In the data rows, the value 128 means zero.
Some points, each followed by its number:
[84, 147, 64, 165, 179, 92, 73, 175, 87, 82, 160, 175, 121, 159, 87, 181, 74, 177, 97, 81, 103, 94, 87, 68, 184, 189, 95, 108, 151, 157, 79, 91] 0
[100, 75, 174, 170, 86, 184, 88, 98, 140, 66, 165, 118, 135, 85, 126, 91, 134, 158, 73, 186, 185, 82, 150, 97, 103, 109, 166, 71, 116, 176, 166, 184] 1
[77, 94, 174, 171, 106, 98, 118, 183, 184, 169, 172, 176, 98, 82, 83, 154, 79, 179, 87, 80, 87, 80, 76, 134, 85, 110, 82, 101, 177, 177, 80, 83] 2
[140, 163, 158, 149, 175, 113, 91, 77, 90, 179, 121, 79, 109, 95, 92, 62, 128, 156, 178, 85, 93, 95, 127, 141, 87, 101, 82, 178, 158, 136, 166, 88] 3
[172, 193, 144, 68, 68, 103, 173, 141, 169, 62, 62, 69, 103, 187, 79, 118, 107, 137, 195, 126, 99, 184, 192, 190, 88, 71, 195, 98, 62, 67, 188, 87] 4
[156, 158, 116, 152, 108, 77, 74, 163, 138, 166, 172, 176, 130, 90, 71, 178, 114, 73, 166, 79, 88, 94, 177, 112, 93, 161, 79, 88, 178, 169, 77, 84] 5
[178, 113, 163, 108, 139, 141, 164, 94, 88, 110, 104, 86, 166, 144, 172, 142, 177, 73, 94, 186, 186, 148, 171, 135, 135, 114, 152, 101, 93, 106, 163, 181] 6
[185, 84, 152, 98, 136, 75, 143, 180, 171, 68, 163, 162, 119, 181, 70, 95, 94, 76, 192, 85, 105, 184, 178, 186, 155, 72, 83, 77, 171, 72, 93, 87] 7
[153, 99, 96, 109, 151, 184, 146, 141, 136, 109, 167, 147, 113, 144, 138, 108, 167, 149, 123, 123, 123, 143, 115, 88, 123, 118, 103, 149, 135, 112, 120, 127] 8
[77, 76, 160, 171, 196, 195, 156, 63, 138, 67, 122, 175, 189, 82, 97, 210, 184, 155, 169, 179, 185, 91, 81, 70, 185, 98, 169, 120, 103, 177, 92, 184] 9
[86, 128, 64, 170, 194, 92, 73, 163, 162, 130, 171, 175, 121, 95, 169, 185, 73, 114, 108, 79, 87, 79, 94, 109, 117, 187, 79, 182, 178, 177, 76, 88] 10
[109, 78, 137, 171, 162, 129, 111, 74, 90, 174, 170, 170, 185, 81, 185, 147, 121, 115, 73, 161, 180, 79, 89, 64, 183, 182, 79, 83, 154, 177, 79, 184] 11
[110, 143, 131, 163, 125, 80, 84, 174, 138, 169, 130, 164, 100, 116, 82, 125, 73, 135, 121, 81, 87, 82, 96, 120, 86, 147, 89, 84, 178, 168, 79, 83] 12
[145, 151, 142, 138, 136, 70, 110, 176, 170, 143, 134, 119, 83, 133, 103, 71, 76, 155, 96, 81, 86, 120, 147, 184, 86, 91, 83, 75, 165, 122, 81, 84] 13
[181, 80, 159, 127, 119, 82, 155, 152, 130, 105, 144, 148, 130, 141, 116, 84, 125, 87, 146, 125, 137, 144, 139, 139, 166, 118, 85, 80, 170, 108, 118, 125] 14
[136, 79, 155, 170, 90, 81, 166, 127, 101, 180, 150, 86, 150, 81, 195, 75, 148, 136, 82, 187, 186, 80, 100, 158, 185, 188, 85, 147, 142, 117, 178, 185] 15
[78, 102, 65, 169, 172, 94, 75, 159, 171, 169, 172, 176, 108, 80, 162, 148, 144, 178, 133, 81, 87, 80, 78, 71, 175, 188, 79, 183, 178, 177, 77, 154] 16
[115, 101, 133, 169, 175, 124, 114, 134, 162, 133, 171, 143, 134, 85, 181, 126, 115, 163, 79, 122, 141, 119, 117, 96, 180, 145, 86, 166, 134, 147, 119, 169] 17
[86, 88, 154, 171, 182, 149, 95, 170, 172, 177, 172, 174, 109, 81, 167, 110, 177, 177, 95, 94, 150, 81, 78, 83, 174, 184, 82, 185, 171, 177, 98, 178] 18
[77, 117, 66, 172, 159, 85, 72, 157, 164, 170, 173, 174, 112, 81, 122, 148, 132, 180, 148, 81, 88, 79, 80, 75, 176, 187, 81, 172, 178, 177, 78, 129] 19
[104, 149, 83, 163, 92, 76, 107, 92, 70, 148, 70, 141, 188, 110, 76, 185, 138, 61, 190, 126, 183, 123, 119, 87, 185, 169, 172, 108, 156, 170, 78, 117] 20
[185, 112, 175, 71, 126, 170, 81, 180, 178, 98, 88, 83, 75, 186, 85, 60, 83, 174, 175, 83, 87, 179, 82, 110, 86, 75, 181, 83, 153, 149, 187, 84] 21
[83, 90, 154, 170, 196, 108, 77, 61, 90, 177, 169, 175, 184, 79, 189, 135, 164, 87, 81, 159, 181, 79, 151, 64, 184, 183, 81, 130, 118, 177, 79, 185] 22
[185, 166, 105, 155, 126, 63, 93, 182, 163, 133, 170, 167, 133, 158, 71, 62, 73, 140, 118, 83, 90, 183, 167, 161, 119, 88, 80, 77, 176, 69, 80, 85] 23
[80, 77, 174, 170, 187, 194, 177, 105, 174, 63, 171, 175, 188, 80, 182, 202, 190, 177, 123, 187, 186, 88, 79, 78, 184, 110, 160, 163, 69, 176, 162, 186] 24
[175, 190, 171, 68, 71, 109, 178, 131, 170, 62, 62, 67, 124, 186, 90, 129, 120, 149, 193, 181, 105, 184, 182, 187, 87, 71, 196, 105, 61, 69, 188, 90] 25
[82, 85, 175, 172, 131, 137, 177, 168, 177, 135, 171, 175, 120, 92, 106, 122, 152, 179, 114, 122, 124, 125, 76, 123, 124, 113, 114, 127, 145, 138, 111, 128] 26
[98, 164, 70, 130, 120, 107, 77, 59, 79, 175, 113, 79, 157, 120, 162, 139, 103, 76, 137, 174, 145, 113, 183, 145, 151, 150, 142, 160, 108, 121, 154, 146] 27
[89, 78, 105, 171, 199, 151, 75, 90, 65, 181, 173, 175, 169, 81, 186, 148, 153, 88, 79, 147, 176, 79, 77, 62, 184, 188, 79, 172, 177, 177, 78, 182] 28
[89, 80, 165, 171, 164, 100, 120, 74, 106, 171, 146, 162, 185, 80, 194, 114, 152, 129, 109, 180, 185, 80, 81, 67, 186, 177, 87, 123, 117, 177, 108, 184] 29
[127, 135, 163, 115, 114, 117, 105, 127, 114, 150, 107, 112, 80, 90, 143, 145, 138, 107, 103, 130, 95, 115, 97, 108, 147, 137, 141, 145, 113, 167, 131, 123] 30
[182, 80, 176, 82, 107, 192, 178, 80, 77, 119, 133, 72, 177, 170, 100, 185, 191, 116, 181, 187, 185, 185, 160, 101, 180, 71, 196, 146, 59, 88, 189, 186] 31
[105, 156, 108, 73, 187, 156, 78, 79, 127, 103, 77, 127, 80, 84, 179, 178, 178, 113, 132, 149, 90, 84, 103, 66, 178, 180, 103, 189, 126, 177, 87, 156] 32
[144, 136, 175, 109, 95, 135, 177, 121, 123, 115, 104, 109, 135, 146, 103, 112, 107, 106, 124, 145, 146, 149, 145, 177, 90, 90, 151, 95, 106, 105, 147, 108] 33
[79, 86, 109, 171, 151, 163, 120, 127, 156, 110, 168, 176, 125, 90, 148, 157, 120, 127, 77, 82, 113, 94, 81, 96, 146, 137, 81, 164, 171, 170, 93, 148] 34
[175, 159, 135, 103, 110, 140, 137, 133, 115, 147, 130, 127, 85, 146, 140, 75, 91, 121, 125, 91, 111, 138, 101, 106, 85, 132, 102, 106, 127, 123, 146, 121] 35
[79, 118, 174, 171, 95, 107, 100, 178, 176, 177, 173, 177, 97, 84, 77, 159, 75, 179, 120, 81, 86, 79, 76, 97, 87, 124, 97, 128, 176, 176, 79, 85] 36
[166, 194, 74, 70, 114, 167, 174, 178, 175, 60, 80, 73, 77, 188, 71, 141, 125, 121, 195, 87, 87, 184, 182, 177, 87, 72, 196, 180, 80, 67, 184, 83] 37
[83, 83, 171, 170, 73, 78, 171, 140, 140, 175, 156, 70, 188, 139, 106, 88, 83, 172, 75, 188, 185, 151, 102, 175, 129, 94, 189, 80, 72, 70, 187, 183] 38
[122, 125, 134, 131, 129, 87, 92, 103, 111, 172, 129, 131, 146, 121, 151, 109, 91, 118, 125, 138, 147, 120, 123, 117, 147, 150, 112, 128, 126, 135, 132, 145] 39
[77, 102, 73, 171, 179, 74, 72, 169, 183, 174, 171, 176, 137, 80, 98, 156, 102, 177, 156, 80, 88, 78, 94, 155, 118, 183, 79, 102, 179, 176, 77, 84] 40
[79, 181, 80, 160, 172, 84, 73, 85, 65, 90, 80, 82, 182, 88, 110, 171, 76, 86, 169, 84, 125, 85, 122, 82, 184, 172, 101, 175, 115, 157, 77, 169] 41
[164, 192, 168, 69, 67, 103, 177, 148, 145, 62, 63, 69, 108, 187, 82, 100, 93, 149, 194, 110, 104, 184, 180, 186, 86, 72, 197, 110, 63, 68, 189, 85] 42
[184, 154, 175, 69, 95, 154, 177, 63, 62, 78, 67, 69, 164, 182, 170, 191, 190, 66, 160, 189, 186, 184, 171, 112, 179, 72, 197, 160, 58, 75, 187, 177] 43
[112, 96, 138, 161, 174, 150, 85, 106, 78, 134, 131, 134, 142, 117, 153, 132, 140, 114, 115, 141, 152, 88, 93, 97, 152, 146, 117, 137, 161, 160, 118, 145] 44
[183, 74, 175, 171, 71, 194, 178, 145, 184, 170, 172, 169, 83, 82, 120, 54, 191, 153, 81, 168, 157, 160, 130, 165, 86, 73, 80, 78, 179, 165, 180, 160] 45
[153, 88, 176, 171, 78, 76, 137, 185, 184, 183, 174, 176, 86, 114, 70, 56, 87, 180, 92, 81, 87, 173, 77, 183, 86, 73, 79, 72, 179, 139, 77, 84] 46
[180, 194, 65, 69, 87, 84, 172, 157, 109, 106, 64, 69, 79, 187, 159, 123, 94, 60, 190, 126, 87, 184, 188, 169, 87, 150, 178, 192, 96, 68, 121, 86] 47
[100, 80, 149, 172, 199, 86, 73, 62, 69, 179, 167, 176, 186, 80, 191, 108, 112, 65, 75, 166, 183, 80, 110, 63, 185, 188, 78, 115, 131, 177, 77, 184] 48
[77, 114, 172, 171, 93, 91, 91, 179, 183, 170, 172, 175, 116, 86, 79, 160, 76, 180, 92, 81, 87, 81, 76, 123, 86, 123, 85, 91, 179, 178, 78, 83] 49
[139, 83, 132, 163, 159, 184, 166, 96, 127, 156, 140, 128, 180, 140, 124, 107, 180, 121, 153, 184, 183, 143, 155, 133, 127, 119, 101, 118, 115, 115, 169, 144] 50
[85, 117, 136, 95, 188, 177, 72, 72, 175, 148, 96, 96, 78, 79, 192, 148, 186, 167, 104, 183, 154, 81, 165, 94, 184, 187, 129, 191, 74, 177, 156, 182] 51
[135, 120, 140, 153, 83, 99, 129, 134, 135, 180, 130, 132, 119, 91, 120, 99, 102, 133, 98, 122, 123, 131, 103, 141, 125, 120, 124, 118, 133, 144, 118, 123] 52
[134, 78, 174, 165, 126, 198, 178, 161, 184, 160, 173, 175, 79, 80, 149, 80, 184, 177, 87, 170, 90, 126, 75, 146, 87, 80, 81, 185, 176, 171, 186, 183] 53
[136, 114, 104, 111, 154, 157, 129, 95, 77, 142, 118, 162, 116, 138, 120, 154, 153, 79, 146, 125, 124, 136, 91, 75, 124, 171, 136, 175, 173, 168, 93, 154] 54
[144, 118, 175, 108, 102, 184, 178, 138, 169, 130, 161, 104, 122, 145, 90, 142, 141, 176, 186, 123, 125, 160, 117, 142, 124, 82, 190, 169, 78, 108, 181, 123] 55
[185, 91, 173, 105, 151, 191, 173, 182, 185, 65, 172, 176, 77, 138, 77, 124, 174, 143, 97, 80, 87, 185, 98, 135, 87, 71, 93, 108, 172, 173, 82, 84] 56
[184, 187, 76, 70, 155, 155, 121, 129, 105, 87, 93, 160, 80, 148, 117, 170, 157, 70, 180, 105, 89, 144, 148, 99, 116, 141, 122, 184, 144, 133, 114, 84] 57
[153, 196, 66, 69, 172, 102, 132, 162, 155, 61, 66, 103, 82, 186, 101, 184, 102, 73, 130, 84, 86, 185, 185, 168, 87, 91, 186, 159, 114, 68, 99, 85] 58
[89, 185, 65, 168, 78, 61, 72, 182, 158, 132, 147, 171, 84, 106, 154, 89, 68, 133, 94, 80, 87, 80, 177, 181, 88, 189, 79, 82, 179, 152, 77, 82] 59
[185, 153, 90, 91, 89, 95, 161, 65, 58, 85, 67, 69, 171, 172, 125, 138, 158, 59, 93, 187, 184, 182, 194, 171, 116, 163, 173, 73, 125, 71, 143, 107] 60
[181, 192, 68, 70, 101, 164, 172, 175, 143, 61, 68, 71, 78, 187, 73, 152, 159, 86, 195, 96, 86, 184, 192, 183, 85, 79, 197, 173, 81, 69, 172, 83] 61
[80, 82, 146, 163, 128, 139, 159, 66, 112, 129, 145, 120, 174, 82, 191, 165, 183, 102, 78, 186, 185, 92, 135, 123, 184, 167, 156, 138, 105, 133, 151, 185] 62
[180, 168, 122, 92, 149, 77, 147, 174, 156, 124, 70, 73, 95, 136, 100, 139, 149, 111, 184, 128, 97, 135, 187, 186, 106, 88, 141, 159, 78, 99, 147, 90] 63
[78, 126, 64, 148, 176, 117, 71, 163, 178, 64, 154, 175, 130, 81, 160, 215, 96, 175, 149, 82, 88, 80, 90, 76, 185, 155, 105, 186, 152, 177, 79, 159] 64
[79, 123, 117, 167, 87, 71, 76, 54, 58, 179, 64, 68, 189, 84, 183, 123, 79, 114, 117, 187, 185, 81, 180, 173, 184, 176, 179, 93, 68, 79, 184, 187] 65
[88, 79, 117, 171, 195, 151, 133, 81, 83, 175, 172, 175, 182, 82, 179, 177, 115, 113, 73, 147, 176, 78, 78, 64, 181, 179, 79, 90, 167, 177, 77, 184] 66
[79, 95, 167, 155, 160, 196, 140, 114, 84, 82, 131, 135, 130, 110, 154, 171, 169, 153, 133, 187, 183, 87, 112, 98, 153, 158, 173, 181, 85, 173, 165, 185] 67
[92, 84, 174, 139, 85, 133, 177, 139, 180, 142, 171, 143, 125, 92, 117, 128, 130, 179, 91, 122, 125, 122, 105, 157, 124, 104, 120, 141, 133, 137, 122, 125] 68
[184, 186, 64, 69, 189, 125, 81, 138, 152, 63, 69, 171, 85, 145, 167, 208, 183, 63, 177, 84, 87, 166, 185, 100, 159, 159, 88, 179, 148, 168, 83, 85] 69
[181, 191, 122, 118, 169, 65, 71, 172, 161, 118, 109, 83, 80, 150, 124, 75, 68, 139, 104, 81, 86, 101, 193, 184, 86, 95, 85, 76, 156, 118, 83, 83] 70
[179, 194, 74, 68, 107, 129, 149, 173, 134, 99, 68, 69, 78, 186, 81, 134, 119, 80, 195, 93, 87, 184, 192, 183, 86, 90, 184, 188, 80, 68, 170, 85] 71
[172, 134, 82, 73, 125, 193, 161, 111, 83, 120, 84, 154, 75, 175, 76, 156, 176, 83, 191, 121, 88, 172, 99, 84, 85, 160, 172, 173, 172, 162, 103, 135] 72
[159, 126, 162, 90, 86, 161, 176, 116, 95, 75, 162, 147, 170, 168, 78, 142, 188, 80, 106, 181, 163, 184, 187, 178, 91, 112, 171, 77, 161, 88, 132, 113] 73
[177, 195, 84, 68, 77, 74, 108, 163, 139, 159, 65, 69, 80, 187, 97, 91, 77, 66, 196, 89, 86, 184, 193, 188, 86, 98, 153, 194, 85, 68, 178, 83] 74
[122, 184, 68, 131, 151, 72, 114, 155, 87, 149, 69, 121, 146, 176, 107, 155, 101, 95, 192, 107, 100, 123, 150, 183, 137, 156, 165, 171, 123, 84, 108, 88] 75
[170, 151, 102, 124, 165, 114, 112, 164, 111, 135, 104, 125, 76, 150, 89, 70, 112, 107, 171, 100, 88, 121, 144, 132, 85, 142, 97, 76, 135, 121, 122, 86] 76
[161, 111, 107, 126, 89, 133, 141, 144, 147, 114, 144, 96, 143, 181, 96, 109, 137, 105, 161, 93, 136, 183, 186, 184, 87, 78, 131, 94, 129, 86, 137, 91] 77
[120, 192, 77, 113, 71, 64, 101, 158, 160, 84, 146, 81, 189, 184, 161, 86, 70, 166, 138, 103, 108, 180, 177, 190, 86, 94, 106, 69, 116, 67, 183, 91] 78
[185, 189, 110, 69, 130, 166, 159, 154, 78, 170, 73, 72, 76, 185, 84, 60, 135, 83, 192, 96, 87, 183, 102, 120, 87, 102, 165, 185, 161, 69, 188, 85] 79
[183, 163, 113, 71, 85, 171, 177, 179, 174, 98, 110, 98, 78, 147, 111, 123, 185, 144, 173, 103, 86, 154, 148, 148, 87, 73, 168, 166, 99, 109, 176, 92] 80
[154, 124, 122, 86, 120, 166, 175, 130, 97, 101, 111, 127, 111, 162, 168, 158, 131, 92, 96, 180, 132, 172, 112, 100, 123, 132, 188, 155, 98, 94, 186, 143] 81
[119, 121, 175, 133, 94, 123, 131, 135, 132, 149, 133, 135, 124, 121, 110, 168, 120, 137, 133, 123, 124, 119, 111, 105, 122, 104, 136, 135, 130, 136, 122, 123] 82
[77, 97, 175, 171, 95, 93, 104, 180, 185, 175, 171, 175, 100, 82, 78, 150, 75, 180, 96, 80, 86, 80, 76, 129, 85, 110, 83, 88, 178, 177, 77, 82] 83
[79, 186, 80, 170, 93, 64, 76, 66, 61, 164, 62, 77, 191, 172, 84, 161, 71, 80, 181, 119, 182, 83, 130, 144, 174, 176, 183, 70, 72, 73, 79, 97] 84
[179, 190, 71, 68, 100, 166, 176, 179, 167, 61, 78, 71, 81, 188, 75, 128, 150, 106, 196, 98, 87, 184, 184, 177, 86, 73, 196, 179, 73, 69, 179, 85] 85
Which three points above are nearest to each new point? Their numbers follow each, nearest first.
[143, 167, 119, 105, 108, 107, 137, 112, 128, 116, 103, 109, 115, 145, 126, 94, 127, 139, 169, 146, 99, 144, 143, 142, 123, 118, 154, 140, 106, 110, 146, 122] 33 35 63
[126, 154, 157, 139, 179, 193, 167, 113, 126, 105, 86, 151, 78, 175, 94, 165, 164, 175, 177, 169, 87, 155, 95, 88, 85, 77, 176, 177, 149, 115, 189, 130] 55 81 8
[144, 127, 174, 109, 101, 122, 175, 108, 106, 119, 107, 110, 141, 148, 100, 117, 131, 104, 82, 147, 147, 155, 144, 170, 95, 93, 151, 79, 105, 98, 146, 103] 33 73 77
[131, 144, 122, 117, 180, 181, 121, 122, 169, 83, 162, 155, 160, 145, 116, 151, 120, 179, 155, 123, 125, 147, 117, 105, 124, 86, 125, 121, 111, 130, 149, 123] 8 82 55
[143, 162, 113, 108, 97, 93, 135, 129, 149, 138, 88, 84, 120, 145, 125, 118, 117, 87, 181, 124, 111, 158, 185, 188, 118, 95, 133, 160, 102, 77, 168, 123] 63 74 77
[129, 133, 90, 130, 179, 156, 120, 147, 137, 163, 150, 168, 110, 115, 85, 164, 155, 161, 183, 137, 90, 98, 92, 76, 92, 164, 100, 164, 174, 167, 93, 101] 54 8 19
[186, 95, 174, 95, 102, 176, 177, 179, 172, 72, 85, 80, 77, 184, 89, 71, 189, 160, 178, 92, 95, 183, 100, 183, 87, 73, 177, 154, 137, 84, 184, 85] 80 55 21
[77, 146, 68, 169, 94, 119, 72, 60, 59, 179, 143, 84, 182, 80, 192, 120, 93, 78, 101, 187, 183, 79, 186, 135, 185, 188, 112, 142, 135, 151, 152, 185] 27 65 39
[135, 126, 161, 83, 89, 155, 177, 110, 128, 91, 130, 111, 145, 140, 150, 158, 145, 125, 104, 148, 148, 180, 108, 124, 147, 94, 171, 186, 107, 83, 186, 146] 81 55 33
[186, 155, 89, 122, 172, 159, 100, 176, 158, 71, 125, 154, 108, 180, 70, 121, 77, 160, 188, 80, 90, 183, 100, 89, 93, 73, 88, 70, 170, 133, 82, 84] 76 23 56
[175, 194, 132, 69, 70, 104, 174, 146, 174, 61, 62, 68, 101, 187, 78, 134, 109, 148, 197, 129, 93, 184, 193, 189, 87, 71, 197, 95, 59, 68, 189, 85] 4 42 25
[180, 112, 173, 92, 92, 103, 178, 69, 66, 125, 145, 71, 186, 158, 161, 175, 186, 71, 96, 186, 185, 184, 175, 143, 175, 77, 186, 111, 80, 85, 186, 182] 6 43 31
[176, 75, 175, 169, 133, 175, 178, 121, 157, 148, 163, 123, 187, 178, 80, 76, 174, 145, 172, 183, 185, 183, 167, 177, 91, 74, 94, 74, 116, 75, 187, 119] 50 77 33
[83, 170, 70, 144, 178, 174, 72, 105, 171, 158, 114, 157, 79, 97, 108, 98, 87, 164, 178, 83, 87, 81, 98, 97, 107, 155, 86, 191, 149, 171, 85, 105] 19 10 16
[179, 135, 175, 109, 73, 79, 171, 138, 91, 153, 108, 105, 131, 153, 134, 90, 132, 108, 122, 146, 148, 177, 138, 139, 100, 84, 181, 83, 106, 102, 147, 98] 33 77 52
[110, 191, 66, 116, 118, 71, 72, 169, 123, 116, 114, 162, 103, 166, 139, 138, 73, 98, 121, 84, 87, 83, 154, 145, 86, 185, 97, 104, 152, 127, 77, 83] 59 12 76
[182, 171, 172, 76, 128, 162, 144, 81, 97, 111, 72, 70, 133, 150, 107, 109, 119, 95, 161, 147, 146, 151, 162, 156, 90, 76, 156, 124, 96, 97, 185, 108] 33 25 6
[79, 86, 147, 158, 89, 104, 161, 66, 84, 165, 137, 85, 166, 81, 196, 145, 186, 78, 81, 187, 184, 82, 172, 162, 183, 188, 185, 181, 71, 105, 184, 186] 62 15 65
[184, 142, 176, 73, 67, 189, 178, 114, 143, 133, 172, 115, 90, 137, 174, 79, 104, 158, 94, 97, 125, 172, 93, 108, 85, 99, 101, 126, 97, 104, 188, 145] 35 8 33
[92, 103, 132, 170, 129, 140, 82, 119, 137, 65, 127, 137, 157, 98, 118, 132, 109, 134, 107, 147, 166, 82, 155, 122, 135, 138, 135, 75, 117, 171, 132, 151] 1 44 39
[82, 152, 113, 162, 138, 111, 78, 103, 109, 158, 107, 121, 150, 82, 152, 140, 80, 114, 140, 134, 124, 83, 102, 109, 146, 144, 107, 146, 147, 168, 96, 142] 39 44 30
[181, 82, 114, 161, 97, 94, 177, 174, 124, 147, 166, 99, 180, 178, 71, 64, 163, 118, 194, 101, 167, 184, 185, 187, 89, 81, 90, 70, 157, 70, 125, 96] 77 14 7
[133, 99, 127, 169, 131, 121, 146, 130, 152, 146, 167, 137, 149, 88, 150, 115, 147, 124, 104, 145, 147, 100, 122, 90, 151, 166, 98, 140, 158, 165, 113, 172] 17 44 39
[187, 114, 164, 69, 91, 155, 176, 182, 176, 146, 70, 83, 76, 112, 99, 64, 188, 161, 190, 155, 87, 172, 92, 146, 88, 81, 174, 189, 141, 111, 186, 102] 80 55 79
[182, 94, 176, 83, 89, 174, 178, 90, 71, 119, 145, 70, 176, 172, 127, 180, 189, 81, 140, 187, 186, 185, 171, 149, 167, 72, 194, 139, 60, 81, 189, 181] 31 43 6
[181, 196, 71, 68, 71, 72, 74, 93, 120, 181, 87, 69, 84, 180, 92, 71, 72, 142, 197, 96, 89, 144, 194, 186, 87, 102, 148, 102, 72, 68, 186, 83] 74 71 4
[147, 91, 172, 79, 167, 199, 177, 71, 172, 69, 169, 89, 188, 124, 185, 191, 192, 179, 108, 187, 184, 181, 146, 121, 185, 76, 192, 192, 61, 86, 188, 185] 31 24 6
[152, 82, 127, 90, 97, 132, 176, 86, 113, 102, 160, 88, 188, 144, 177, 125, 160, 112, 96, 187, 185, 181, 162, 140, 185, 94, 122, 132, 73, 80, 185, 183] 6 50 31
[140, 196, 70, 69, 142, 69, 90, 144, 81, 176, 63, 140, 83, 183, 77, 117, 92, 108, 197, 87, 86, 94, 101, 114, 87, 171, 182, 187, 140, 104, 97, 83] 75 76 57
[108, 151, 72, 68, 177, 142, 73, 76, 77, 111, 67, 94, 77, 82, 192, 192, 188, 68, 93, 169, 138, 83, 158, 63, 184, 188, 187, 194, 83, 177, 85, 172] 32 51 30
[181, 99, 175, 75, 97, 186, 179, 78, 67, 108, 96, 70, 165, 174, 118, 182, 191, 94, 174, 188, 185, 184, 162, 114, 170, 73, 195, 146, 59, 77, 189, 185] 31 43 6
[93, 86, 147, 171, 118, 155, 131, 113, 75, 125, 170, 160, 164, 129, 142, 130, 121, 119, 88, 150, 150, 127, 117, 119, 130, 176, 111, 117, 166, 145, 124, 177] 44 39 11
[151, 176, 159, 118, 134, 110, 124, 106, 120, 133, 98, 75, 105, 131, 89, 78, 118, 155, 184, 96, 94, 130, 150, 158, 87, 90, 126, 158, 120, 110, 175, 87] 3 63 33
[92, 99, 178, 171, 182, 121, 173, 161, 179, 154, 166, 161, 190, 122, 93, 170, 122, 175, 173, 163, 103, 162, 91, 183, 88, 75, 95, 74, 168, 81, 175, 123] 26 68 82
[185, 151, 79, 70, 162, 138, 123, 173, 142, 66, 106, 147, 80, 182, 104, 139, 170, 108, 125, 90, 87, 182, 135, 82, 138, 121, 141, 146, 139, 122, 105, 88] 57 8 69
[84, 85, 167, 171, 117, 124, 174, 159, 159, 139, 172, 176, 118, 90, 113, 104, 127, 177, 78, 119, 125, 115, 76, 135, 124, 139, 96, 80, 176, 156, 87, 123] 26 68 2
[142, 144, 71, 84, 89, 94, 80, 168, 157, 88, 153, 170, 92, 185, 156, 169, 79, 93, 98, 87, 96, 160, 168, 136, 85, 182, 116, 80, 169, 122, 97, 84] 59 35 76
[146, 126, 162, 109, 155, 167, 162, 66, 79, 76, 106, 110, 182, 145, 139, 176, 169, 98, 108, 185, 185, 145, 147, 128, 129, 104, 160, 76, 96, 111, 152, 146] 6 50 81
[122, 105, 171, 155, 156, 163, 127, 140, 119, 64, 107, 110, 131, 138, 127, 145, 140, 162, 155, 144, 136, 95, 101, 118, 133, 97, 164, 127, 114, 149, 171, 123] 82 67 44
[163, 154, 108, 108, 96, 76, 98, 134, 148, 125, 114, 115, 120, 159, 126, 83, 76, 109, 98, 80, 87, 175, 148, 175, 86, 119, 95, 72, 142, 95, 86, 82] 13 23 70
[121, 89, 158, 171, 119, 134, 80, 139, 140, 181, 173, 174, 116, 84, 117, 72, 121, 143, 92, 121, 122, 100, 95, 119, 124, 118, 81, 87, 170, 176, 79, 123] 52 12 83
[120, 135, 107, 118, 154, 129, 111, 123, 131, 70, 120, 134, 148, 121, 144, 188, 120, 129, 123, 123, 126, 120, 128, 110, 152, 125, 140, 142, 116, 135, 121, 142] 82 44 30
[82, 136, 65, 165, 185, 94, 73, 170, 124, 111, 160, 174, 126, 131, 112, 183, 105, 176, 124, 81, 97, 88, 101, 108, 162, 184, 89, 137, 159, 164, 78, 93] 0 10 19
[109, 86, 173, 87, 92, 199, 178, 73, 171, 75, 171, 96, 188, 102, 181, 203, 193, 176, 101, 188, 184, 179, 149, 140, 185, 77, 179, 192, 63, 93, 187, 185] 31 24 62
[149, 172, 76, 125, 139, 98, 110, 170, 83, 131, 87, 153, 76, 166, 114, 115, 80, 76, 139, 117, 91, 116, 107, 111, 86, 177, 130, 98, 155, 135, 120, 96] 76 35 12
[162, 184, 141, 81, 85, 83, 85, 140, 157, 169, 167, 92, 85, 122, 171, 82, 73, 123, 88, 92, 87, 98, 169, 81, 93, 130, 99, 120, 128, 114, 127, 85] 35 13 52
[137, 78, 156, 170, 130, 127, 167, 138, 173, 78, 160, 123, 184, 128, 175, 125, 189, 176, 108, 177, 184, 144, 136, 132, 164, 102, 124, 112, 87, 121, 159, 162] 50 62 6
[134, 192, 65, 149, 170, 155, 73, 167, 112, 170, 163, 173, 82, 153, 89, 79, 72, 174, 183, 81, 86, 82, 92, 84, 85, 187, 90, 142, 169, 158, 80, 83] 12 76 19
[184, 124, 176, 108, 91, 128, 177, 100, 108, 115, 108, 89, 163, 147, 154, 139, 176, 66, 129, 149, 163, 181, 152, 139, 148, 72, 151, 126, 105, 84, 149, 151] 6 33 43
[78, 187, 64, 167, 175, 63, 72, 150, 87, 68, 134, 92, 191, 186, 77, 181, 68, 131, 167, 83, 107, 153, 191, 169, 184, 135, 120, 127, 74, 74, 76, 83] 75 84 41
[93, 124, 130, 122, 101, 145, 137, 72, 125, 86, 128, 117, 188, 137, 168, 192, 143, 124, 104, 155, 185, 142, 147, 116, 185, 119, 159, 142, 86, 84, 145, 157] 62 6 81
[156, 153, 68, 99, 147, 96, 128, 151, 154, 80, 99, 106, 123, 180, 129, 148, 109, 72, 116, 95, 124, 183, 181, 169, 125, 119, 153, 129, 101, 71, 94, 121] 58 77 63
[89, 137, 79, 90, 103, 172, 157, 108, 83, 158, 82, 154, 79, 161, 80, 185, 161, 83, 187, 149, 86, 159, 94, 79, 98, 171, 171, 191, 172, 171, 99, 160] 72 54 57
[85, 147, 71, 136, 132, 98, 74, 155, 132, 156, 131, 167, 101, 115, 104, 166, 129, 155, 166, 83, 87, 82, 88, 85, 141, 179, 117, 170, 172, 174, 82, 110] 19 16 10
[96, 166, 92, 132, 120, 103, 73, 142, 157, 124, 121, 142, 82, 97, 170, 119, 112, 138, 94, 114, 89, 80, 148, 135, 125, 188, 90, 125, 146, 162, 83, 117] 59 12 30
[79, 88, 67, 172, 198, 178, 84, 91, 142, 65, 166, 176, 148, 86, 173, 205, 140, 95, 77, 82, 131, 80, 83, 61, 184, 145, 80, 181, 166, 176, 79, 165] 34 64 28
[164, 164, 104, 102, 109, 172, 172, 179, 171, 69, 115, 112, 77, 148, 97, 127, 140, 138, 162, 87, 88, 144, 145, 141, 88, 113, 151, 182, 116, 108, 182, 104] 80 37 85
[110, 120, 151, 112, 140, 147, 77, 120, 165, 138, 116, 127, 81, 84, 145, 126, 142, 159, 97, 134, 90, 93, 97, 98, 145, 142, 98, 145, 128, 176, 89, 137] 30 17 82
